Each scene shows the same named points in several views, each turned, perhaps mirrored, and shifted as a whole.
A view may leave some points out. In some views, one point has been moved. Which views, in the order they come, and which point in each? Write no view if no view has one.

Scene 1 (6 views)
(in the rows, 128 means zero)
A:
  k965 [118 155 123 117 159 124 171 134 158 175 132 113 111 135 148 132]
  k599 [116 152 120 119 159 123 169 137 157 177 130 108 109 137 146 135]
  k930 [120 155 121 110 160 128 166 129 159 179 128 111 113 129 150 132]
  k256 [134 147 116 108 151 139 154 140 149 167 125  93 122 147 134 142]
  k784 [137 142 115 102 151 135 154 137 155 169 125  90 121 146 134 142]
  k589 [133 145 112 110 153 134 155 145 148 170 124  93 122 151 134 146]
  k424 [117 157 127 115 159 123 173 135 159 173 130 117 113 137 149 129]
B:
  k784 [183 114  79 168 166  90 119 100 221 176 202 170 127 153 115 140]
  k424 [170 117  75 172 155  84 107 114 211 156 211 180 145 177 134 129]
  k256 [187 118  80 163 164  93 119 103 216 175 204 168 130 153 120 139]
  k334 [180 108  86 168 168  91 116 103 218 177 205 173 125 151 112 141]
  k589 [186 118  82 160 166  90 114 101 216 179 204 163 132 153 122 139]
  k930 [170 121  69 177 157  86 111 107 217 151 205 177 139 171 132 130]
C:
  k589 [122 142 103 131 169  98  62 101 157 170 123 180 105 142 168 156]
  k930 [128 130 110 149 168 113  64 110 178 179 113 168 125 141 159 140]
  k965 [126 127 117 148 164 113  56 113 178 175 113 171 122 142 164 143]
  k784 [115 146  95 134 170 101  67 103 157 171 121 174 106 138 164 149]
  k424 [124 125 120 146 163 111  54 116 182 175 112 168 124 138 162 143]
  k599 [125 127 117 148 163 113  58 111 175 175 115 176 119 145 168 145]
  k334 [108 143  97 132 168  98  68 106 158 170 121 174 104 132 161 152]
D:
  k424 [149 126 100 120 129 136 133 114 103 138 133 122 122 110  99 126]
  k784 [143 101 113 131 144 131 111 120 111 108 124 125 131 109  99 120]
  k965 [146 123 106 122 130 136 133 115 100 135 131 125 121 109  98 123]
  k589 [146  95 114 126 144 133 114 113 103 108 127 124 123 108 101 125]
  k256 [148  99 111 129 142 134 116 116 107 104 125 124 126 108 104 123]
  k930 [147 125 104 122 127 135 130 123 101 132 126 128 124 107  96 117]
  k334 [144 103 111 129 145 131 105 117 113 108 128 122 136 113 102 123]
  k599 [145 119 111 122 132 139 133 113  95 133 133 125 123 109  97 124]
E:
  k599 [ 94 105 149 156 152  97 136 132 117 151 111 154 146 143 103 103]
  k589 [113 105 153 137 152 106 130 111 124 138 122 154 134 147 107 110]
  k965 [ 94 111 150 159 156  94 135 134 116 153 113 151 146 144 104 101]
  k334 [113 114 149 140 160 101 133 110 115 135 131 158 128 145 112 114]
  k784 [113 111 149 141 157 102 137 109 123 139 130 154 131 143 111 114]
  k256 [112 112 152 136 154 105 134 111 124 142 124 153 132 147 107 111]
F:
  k599 [110  98 174 146 147 174 136 177 118 143  47 124  82 202 182 111]
  k424 [110  91 173 148 144 169 140 182 116 140  46 124  85 198 176 118]
  k930 [110  93 172 147 149 171 138 181 111 140  49 130  83 205 169 108]
  k334 [107 105 172 138 163 190 156 167 110 146  74 129  75 185 172 105]
  k784 [107 107 177 141 162 192 152 167 109 146  72 130  74 192 171 102]
  k256 [111 108 182 142 155 193 148 169 108 146  73 128  72 191 174 106]
  k589 [111 112 181 143 153 194 151 167 111 149  70 125  70 191 179 104]
  k965 [109  93 174 148 146 172 138 179 116 141  47 124  84 201 177 114]
Moved in: no view
